In the data rows, the value 50 means zero.
Here are some numbered points:
37,40,43,36,36,33,33,36,37,39,43,39,41,41,49,48,43,46,54,60,58,58,55,66,65,58,52,47,49,41,49,44 0
58,61,60,61,57,66,71,72,71,68,61,51,36,29,17,19,25,27,38,47,54,62,57,70,60,58,64,57,52,42,48,49 1
43,43,47,38,42,40,33,38,31,37,41,49,50,57,64,62,61,58,53,51,50,44,57,54,57,56,61,62,51,46,45,45 2
60,67,58,58,60,68,71,58,55,56,65,63,64,53,61,62,62,57,48,40,39,36,30,23,17,19,32,40,47,47,48,51 3
44,40,32,36,35,21,27,29,25,28,27,37,38,51,57,56,60,58,61,64,71,68,58,63,71,58,53,39,34,46,40,49 4
68,71,64,60,57,60,59,54,53,53,48,50,49,42,48,57,51,64,55,54,42,46,37,27,26,27,38,50,60,59,63,63 5
57,56,51,55,46,43,50,37,36,32,36,34,28,26,32,30,33,44,44,52,52,58,63,62,58,66,65,63,68,62,57,56 6
39,47,57,61,58,55,54,55,56,47,46,33,39,43,43,30,25,20,25,32,43,51,62,83,99,96,90,78,74,68,60,57 7
46,37,38,38,31,35,30,38,35,41,43,40,46,45,48,42,49,43,52,60,61,64,69,66,64,64,53,47,43,50,48,44 8
52,60,69,76,74,79,77,79,84,80,58,49,39,38,31,22,12,17,26,35,40,43,38,43,49,59,48,45,51,58,64,60 9
53,48,37,43,45,55,59,60,60,58,67,60,64,50,44,52,58,68,60,61,47,55,54,44,32,30,30,43,44,42,30,47 10
43,47,46,41,51,57,60,58,54,52,56,49,48,49,43,48,50,51,46,54,54,57,60,58,56,60,49,51,43,46,44,47 11
49,45,51,51,51,49,39,31,35,29,31,33,38,41,47,47,48,48,49,57,56,55,59,74,73,77,69,64,66,52,57,53 12
38,39,52,54,56,51,47,39,43,44,41,43,50,58,62,62,50,47,45,43,40,48,58,73,90,97,89,84,71,61,63,47 13
60,69,62,58,61,70,71,69,60,60,64,65,67,53,54,58,59,55,51,37,30,32,29,26,15,24,28,45,47,48,42,48 14
46,40,38,44,53,50,67,70,68,79,73,79,72,65,63,61,58,52,51,46,42,36,28,18,10,15,14,21,33,39,38,47 15
43,36,34,35,27,35,36,35,34,34,38,36,42,38,43,51,56,52,60,54,67,70,70,63,63,60,55,51,46,40,39,45 16
Which two points above are nearest to each new point? Their numbers follow each, nearest first.
49,54,62,61,62,55,63,75,83,83,67,44,44,37,32,22,16,27,43,55,64,43,44,44,49,52,32,29,45,52,62,58 9 1
36,44,51,53,58,38,31,30,28,32,34,30,43,55,58,58,47,39,34,43,41,46,58,79,94,99,95,88,78,67,57,54 13 12
39,46,45,41,50,56,64,56,55,61,69,74,74,66,72,77,68,67,48,43,32,30,34,21,17,16,26,27,31,31,31,40 15 3
44,47,55,65,51,54,41,43,47,48,43,33,41,41,44,37,26,28,34,45,40,48,61,78,89,96,91,80,76,74,69,60 7 13
49,43,49,46,50,56,55,61,60,62,58,65,55,61,55,57,56,53,58,56,43,42,36,36,26,27,30,30,36,40,46,38 10 3
47,47,53,59,61,71,78,81,76,78,71,76,66,60,56,60,53,54,42,42,37,27,25,21,17,17,25,30,30,34,37,38 15 14
55,62,62,57,67,71,68,73,75,71,59,44,37,28,19,19,25,25,35,43,51,57,59,63,61,61,54,58,47,46,39,46 1 9
67,66,56,50,52,53,55,56,49,51,57,64,64,56,59,60,64,65,63,59,55,51,33,24,21,17,24,31,42,52,43,45 3 10
34,49,43,41,37,33,29,39,33,35,41,51,60,63,70,71,65,58,64,50,53,46,49,44,55,54,54,54,47,49,54,46 2 0
50,53,53,59,49,42,33,26,23,23,29,41,51,62,67,62,64,59,49,42,42,45,47,59,68,77,89,87,81,75,64,58 13 12
49,41,39,48,56,60,69,78,79,80,66,55,41,32,20,15,18,27,33,43,52,62,74,70,62,60,59,57,49,42,43,40 1 11
59,66,63,56,62,66,60,56,53,46,54,53,43,44,41,42,59,52,61,57,54,50,47,44,42,43,47,61,66,61,63,61 5 11
72,75,90,89,81,67,55,45,33,23,18,17,23,37,37,43,36,34,37,41,46,36,43,52,70,71,71,72,69,76,76,64 6 12
58,53,62,61,52,47,45,43,42,34,27,31,28,35,32,27,17,23,27,37,53,52,65,82,96,99,98,91,77,75,68,59 7 6
61,57,53,56,55,54,61,50,63,60,62,59,59,54,56,66,68,64,60,63,60,40,38,19,18,15,19,27,34,40,48,49 3 10
